In the data rows, the value 128 means zero.
Here are some points, one per row:
[ 50 110 114 127 136 175 139 246 154 109 133 142 129 141 133 153 128 155
 129 137 124 118 106 123 122 170 140 123 134 131 141 111 127 124 154  92
 114 131 122]
[114 136 154 152 138 103 150 116 173 149 139  95 161 165  71  86  86 151
 129 159 137 119 165 141 122 124 156  94 108 135 143 136 109 125 175 143
  92 160 136]
[118 121 127 161 133 108 163 132 115 154 158 157 149  83 160 102 163 171
 108 120 118 136 120 119  99 126 144 164 111 142 156  63  76 167 120 133
 165 131 129]
[122 124 140 116 129 139 113 189 114 130  88 150 124 108 112 152 101 124
 106 164 137 161 162 126 121 134 158 125 129 163  96 168  90 184 129 133
 128 137  99]
[125 115 139 172 150 134 129 122 123 101 145 149 140  94 162 126 159 121
 126 173 142 134 138 123 149 119 139 124 120 117 100 123 128  77 111 135
 100 143 137]
[144 105 125 151 124 104 147 203 135 145 134 121 101 114 108 131 124 137
 158 122 121 126 117 126 124 109  93 137 100 136 153 144 141 115  74 123
 111 136 157]
[132 135 123 133 165 142 147 152 111 150 168 151 132 116 122 145 142  96
 143 126 132 126 138 117 119  97 121 116 166 100 134 127  95 122 150 146
 143 121 108]
[116 122 112 117 119 117 123 108 154 121 144  96 116 130 107 149 157 146
 127 100  93 114 151 141 103 116 173 139 100 108 101 149 116 118 106 126
 109 149 138]
[126 126 186 131 126 171 124 137 104 138 110 119 175 164 113 117 134 130
 137 119 138 133 117 179 122 104 171 154 161 149 110 137 168  84 134 105
 167 134 121]
[127 117 136 132 194 115 113 111 136 171 125 165 114 137 126 150 112 104
 110 141  97 139 128 118 117 102 134 119 124  97 131 107 141 140 101 116
  93 128 124]
[162 173  49 128 119 154 114 154 140 152 141 139 140 105 118 111 119 133
 127 157 146 151 105 127 138  53 141 153 140 116  61 127 149 126 123 129
 131 142 152]
[ 82 150 106 112 137 164 132 135 118 146 138  96 130 111 149 125  98 121
 111 107  78 118 171 124 109 125 115 140 129 129 136 139 101 150 130 126
  90 142 128]
[128 146 125 102 161 136 148 100 163 129 122 154 128 115 122 155  97 116
 125 132 116 102  82 123 125 112 143 177  85  99 134 103 137 149 156 145
 112 112 114]
[143 122 159 150 163  68 110 149 133  79 107 140 127 117 128  93 121 112
 115 114 117  95  95 106 143 157 120 151 154 158  77 157 107 121  99 162
 135 131 135]
[140 179 134 116 131 111 166 130 118 104 117  86 129 122 166 104 135 112
 132 152 140 126 107 132 130 121 155 109 124 192 144 100  98 156 138 139
 161 117 111]
[163 115 112 136 118 140 124 122  92 139 138 146 182 198 122 152 121 125
 129  86  92 111 111 129 125 117 126 103 132 171 108 102 127 171 121 128
 124 124 149]
[133 136  92 123 128 118 169 115 131 116 129 132 127 121 110 137 120 118
 129 196 136 107 130 110 133 137 133 148 173 103 130 120 153 108  89 107
 128 131 131]
[154 120 165 104  87 142 159 127 137 120 144 120 163  68 106 185 114 174
 111 119 111 141 107 121 144 125 119 157 110 118 157 109 106 115 118 119
 195 156 134]
[141 163 108 137 128 136 125 126 132  98 117 125  80 134 121 127 132 127
 142 100 100 172 108 155 149 167 114 131 139 125 147 130 118 132 143 149
 108 112 108]
[138 116 117  99  84 161 119 135 136 165 136 172 116 105 125  53 131 116
 140 143 131 136 138 129 120 134 148 122 155 146 143 113 120  80 143 135
 116 109 107]
[172 117 126 103 137 151  90 122 162 184  47 113 136  87 146 121 174 167
 104 127 108 103 145  97 106 114 155  90 127 103 148 151 130 126 138 146
 106 118 141]
[102 143 130 135 143 105 129 132 177 137 130 117 139 128 175 119 136 107
 162 117 142 149  50 168 125 101 165  80 162  98 141 149  97 111 134 134
 108 157 170]
[171 113 143 158 117 139 123 100 107 121 145 184  40 125 110 139 126 146
 151 156 110 125 109 144 120 132 133 133 118 131 140 178 147 120 144  87
 135 116 106]
[ 96 148 143  64 129 108  71 115 142 139 124 144 119 171 128 128 109 170
 112 152 149 154 119 162 100 124 106 132 102 109 107 143  80 144 123 105
 156 152 151]
[180 120 113 167 131 113 148 128 138 142 125 127 121 133 121 198 144  92
 112 130 175 144 152 139 124 147 145 124 151 116 123 127 120 124 140 131
 107 138  97]
[154 127 206 121 125 118  99 133 106 117 145 113 120 135 125 101 145  97
 138 136 104 112 135 166 129 104 128 162 111  92 141  99 103 135 174  95
 132 154 138]
[ 92 103 167 125 103 139 112 140 161 114 127 168 145 127 116 134 126 100
 145 138 123 121 153 128 167 129 130 120 107 133 123 138 123 110  95 159
 119 101 130]
[133 111 128 143 133 105 147 120 133 146 111 124  99 128 110 128 155 127
 154 141 105 111 139 128 156 131 111 105 121 116 101 135 114 166 172 138
 155 131 168]
[102 163 150 133 111 144 166 123  63 158  77 107  98 112 173 156 147 114
 120 112 139  90  86 123 142 116 118 106 105 144 103 134 177 125 163 139
 102 185 111]
[149 187 146 130 147 102 148 124 136  90 141 149 162 110 119  99 156 117
 114 145 157 145 119 106  87 166 134  84  99 132 146 139 138 134  89 140
 135 150 125]
[115 111 132 139 128 116  70 104 126 153 114 122 118 122 123 133 156 146
 150 120 111 136  86 103 144 137 131 147 121 193 114 110 123 138  88  99
  95 111 130]
[155 166 115 156 148 160 138 154 120 123 122 139 126 120  75 112 157 137
 118 120  98  92 158 136  87 119 129 134 111 151 142 139 141 123 131 148
 132 126 129]
[138 104 167 133 110 155 123 132 129 161 107 106 126 145 114 142 147 160
 154 144 174 141 153 132 131 148 168 163 113 137 106  70 154 129 127 176
  94 158 135]
[165 176 155 135 129 153 144 113 221 106 131 140 130 113 137 132 119 141
 117  87 132 164 152 121 176 124 126 123 140 151 113 138 135 131 125 107
 135 153 153]
[120  93 152  96 122 159 151 109 109  76 132 160 137 112 143 107 155 171
 150 103 133 158 148 119 130 126 137 131 176 135 113 136 112 138 133 100
  78 130 157]
[ 91 147 139 113 124 136  90 108 117 160 100 124 131  89 128  92 112  62
 138 142  91 177 133 103 120 154 111 132 129 123 155  86 166 126 150 108
 140 109 128]
[134 129 146  95 142 114 104 142 134 121 118 118  83 166 120 133 136 176
  73 143 119 107 105 127 146 112 118  93 124 152 177 106 130  48 114 154
 139 111 106]
[164 109 127 124 143 107 146 138  97 108 119 103  67 136 132 120  45 117
 113 111 120 131 142 122 131 115 166 118 132 128 127  91 111 120 122 122
 129 147 140]
[137  94 116  69 129 107 118 134 126 163 134 106 171 125 107 105 161 106
 110 114 145 123 103 147 110 173 101 118 170 125 124 147 173 133 123 150
 153 146 126]
[151  89 142 115 154 113 108 122 126  99 140 119 154 126 150 152  92 135
 113 133 165 119 138 104  93 100  66 148 132 117 159 140 121 104 136 139
 112 123 139]
[110  93 112 118 118 147 138 123 157  99 115 146 124 137 126 171 155  54
 103 122 139 156 156 121 122 112 149 122 114 129 169 140 145 153 146 133
 164 129 125]
[131 125 107 151 123 138 117 124 135 144 143  55 117 121 167 140 130 133
  88 155 117 128 122 154 136 172 154 206 137 133 166 197 121 130 121 135
 128 106 130]
[ 91 171 112 162  54  76 111 142 119 129 154 177 143 129 150 123 145 143
  94 113 118 110 150 133 160 100 118 120 116 107 162 149 144 122 148 113
 118 139 111]
[122 124 149 101 140  95 139 150 152 142 121 140 113 164 142 126 151  97
 120 111 131 121 121 110 147 134 126 153 128 135 147 116 149 116 160  91
 123 144 106]
[145 118 132 122 121  95 132 122 136 124 132 108 157 132 151 138 139 137
 177 187 117 128 149 136 127 110 130 138 154 152 101 145 135 173 122 119
 147 116  77]
[ 99 112 142 123 121 155 120 114 134 104 126 115 114 117 154 117  58 162
 140 135 136 154 110 158 143 115 130  89 123 130 168 144 202 201 105 159
 116 123 104]
[169  94 111 132 101 160 103 128 155 134 145 112 126 159 144 142 126 121
  93 138 122 124  96 134 123 123  95  92 141 121 124 106 118 146 139 104
 153 148 129]
[107  86 123 161 128 147 112 113 129 167 153 144 122 158 133 110 151  95
 114 153 128 188 109 123 124 112 113 132 110 140 121 133 110 119  99 139
 146 152 115]
[103  71 111 123 110 118 128 113 128  90  95 138 110  90 127 130 154 111
 136 105 144  83 133 201  84 107 143 103 105  99 117 103 124 137 100 155
 141 117 110]
[122 119  90 125 119  60 101 130 113 103 132 148 106 114  92 146  96 135
 103 119  92 166 153 130 141 142 162 130 164 166 129 102 169 101 145 163
 137 152 144]
[114 119 111 165 104 147  80 129 120 107 147 109 137 141 130 120 121 108
 123 120 152  84 117 103 150 112 150 106 136  84 122  83 125 152  73 136
 155 126 139]
[129 137 133 142 131 155  96 109 132 144 139 130 129  99  86 167 125 123
 140 128 162  70 116 150 138 212 120  83 152 143 153 103  83 144 134 110
 104 115 118]
[114 131 152 171 140 127 146 117 138 100 130 108 124 153 180 142 138 150
 121 153  85 129 143 126  50 143  98 147 175 116 110 110 166 113 110 114
 134 138 140]
[109 128 145 151 121 121 136 117 142 116 106 102 140 134  98 116 113 126
  79 129 191 144 134  63 118 141 109 144 103 115 112 122 156 138 151 109
 117  78 125]
[140 128 136 121  96 142 154 133 108 149 131 158 113 132 146 130 105 104
 131 158 145  95 133 130 124 167 107 117 115 142 141 136 150 135 136 110
 119 100 255]
[110 151 137 127 131 134 106 124 125 120 166 138 107 133 130 131  97 111
 119 114 163  86 110 145 119 155 143 169 121 126  86 125 146 137 133 154
 131 148 103]
[123 117 117 161 133 120 131 114 105  90  42 152 185 131 126 126 103 111
 132 148  86 132 122 130 139 123 139 125 101 142 129 134 109 122 131 100
 136 134 143]
[121 168 137 130 118 122 103 105 112 131 151 135 147 118 136 181 132 115
 141 110 132 165 149 126 110 142  79 110 132 145 114 132 108 102 124 130
  84 159 108]
[123 110  83 130 157 117 139 111 142 126 101 137 134 122 145 102 117 136
 120  71 169 129 140 157 158 145 122 194 119 142 130 107 121 107 137 106
  97 114 143]
[ 84 121  86 134  64 127 162 100 151 127 119  81 104 139  97 120 111 126
 153 138 123 120 115  89 105 117 121 108 134 146 105 111  96  78 135 117
 135 157 122]
[163 150 120 115 114 143 139 149 131 127 102 151 121 170 155  92 116  93
 113  86 127 123 165 141 103 154 120 144 134 100 142 139 123 142  77 124
 126 161 128]
[152 121 113  77 143 109 127 170 105 137 132  96 156 121 153 161 114 107
 178 119 126 147 126 121 127 136 122 114  45 138 111 143 135  70 118 106
 121 102 113]
[135 171 133  71 119 113 119 142 136 130 151 149 124 128 141 143 131 152
 119 143  78 107 128 110 128 155 135 120 130 108  67  96 151 145 135 150
 107  77 119]
[130 131 163 176 124 120 124 144 154 175 154  79 131 113 115 128 125 119
 134  88 101 155 126 125 158 124 138 115 127 120 138 122 158 138  98 113
 120  83 120]
[112 104 107 124 210 167 131 109 139 127 162 126 134  77  99  96 113 135
 134 124 114  90 130 133 154 139  97 105 119 151 113 147 157 121 135  82
 161 202 103]
[121 131 103 144 179 140 128 131  94 126 179 115 136 157 157 109 138 155
 136 131 145 149 162 166 132 141 156  85 104 117 111 117 141 115 148 125
 151  67 144]
[116 152 130  71 129 111 163 114 103 118 144  96  83 126  86 127 177 120
 142 128 150 160 150 149 132 122 115 124 122 125 130 113 129 148  59 103
 138 125 154]
[156 135  68 131 124 100 113 117 118 126 110 145 182 138 137 141 117 155
 184 125 137 129 127 145 112 131 125 138 132 152 188 115 153 133 144 116
 113 132 119]
[126 134 155 132 133 114 138 137  79 104 122 120 155 115  80 136 109 134
 148 113 115 147 119 118 127 106 126 122 182  53 142 146 137 129 139 134
 117 115 135]
Along one direction, these points spread out more than along any other. Take the direction at right angles to it along which they spread out most. Go by this last direction. Where along it does each point below lie, from 0 to 99? 50 is the average, and the first point above lies past it. One standard deviation of the points above along it is 16.
[126 114 110 129 116  99 109 133  83 129 117 110 132 106 122 114 140 153
 107 147 127 159 102 133 169 178 146 134 114  53 116 141  98 131 160 120
 137 147 137] 52
[137 116 146  91 105 111 131 142 147 138 147 108 115 116 153 108 117 105
 160 138 132  77 144 116 158  94 116 150 149 135 156 127 114 147 128 126
  83 115 100] 53
[150 138 122 158 117 150 131 139 139 108  88 109 131 110 135 104 123 135
  99 137 126 143 153 194 146 112  22 117 127 116  86  97 115 117 144 132
 140  82 101] 47
[131 116 135 132 138 174 168 118 116 128 126 140 130 157 112 119 123 123
 159 110 106 165  90 103 115 135  98 153 129 122 130 145  96 119 133 236
 132 116 134] 47
[121 144 117 114 108 152 127  90 118 108 145 101 163 151 118 130 123  87
 127 137  90  89 134 126 144 141 159 139 122 123 129 160  99  97 106 129
 150  99 126] 52
[106 119 130 113 134 123 137 116 136  99 162 122 123 115 120 149 169 107
  90 113 136 126 111 132 118  70 134 123 138 184 112 151 141 134 190 134
 133  80 161] 52
[133 121 118 150 109  97 117 138 144 124 128 118 107 123 102 104 114 136
 166  81 154 131 101 100  41 122 127 128 128 124 100 154 123 156 155  83
 145  97 111] 49
[ 99 155 131 134 145 130  80 125 136 155 105 135  93 129 173 154 118 151
 200  99 161 103 179  85 143 130 126 136 141 122 136 136 129 108 140 156
 238 125 146] 56
[139  74 124 116 115 110 203 102 139 153 146 149 138 160 169 113 129 151
 123 104 116 129 134 101 158 164 140  88 119 100 100 145 131 133 133 118
 155 122  78] 57
[103 133  94 125 155 117 134 132 128 107 107 116 128 185  96 122 189 144
 143 151 130 115 136 113 174 107  77 150 137 127 153 131 128 182 132 143
 127 146 129] 50
[129 126 133 134  98 111 115 114 119 145 166 148 139 129 129 118 109 147
 135 136 131 113 135 136 128 131 105 138  87 137 132 150 150 123 141 188
 108 140 132] 47
[161 118 120 125 130 165  97 125  62  93 156 111 111 127 143 105 141 137
  97 117 157 142 136  65 132 108 138 115 126 141 143 148 114 143 133 124
 108 148 127] 44
[145 166 120 130 133 171 129 117 132  88  96 153 122 165 123 126 138 155
 140 134 149 125 110 104 131 122 151 137 120  95 145 134 122 104 113 100
 116  99 102] 42
[ 86 147 139 128 142 112 172 107  85 205 107 156 130 130 114 141  91 146
  81 119 160 117 129 145 135  97 118 130 163 144 133 150 102 117  77 115
 128  85 118] 47
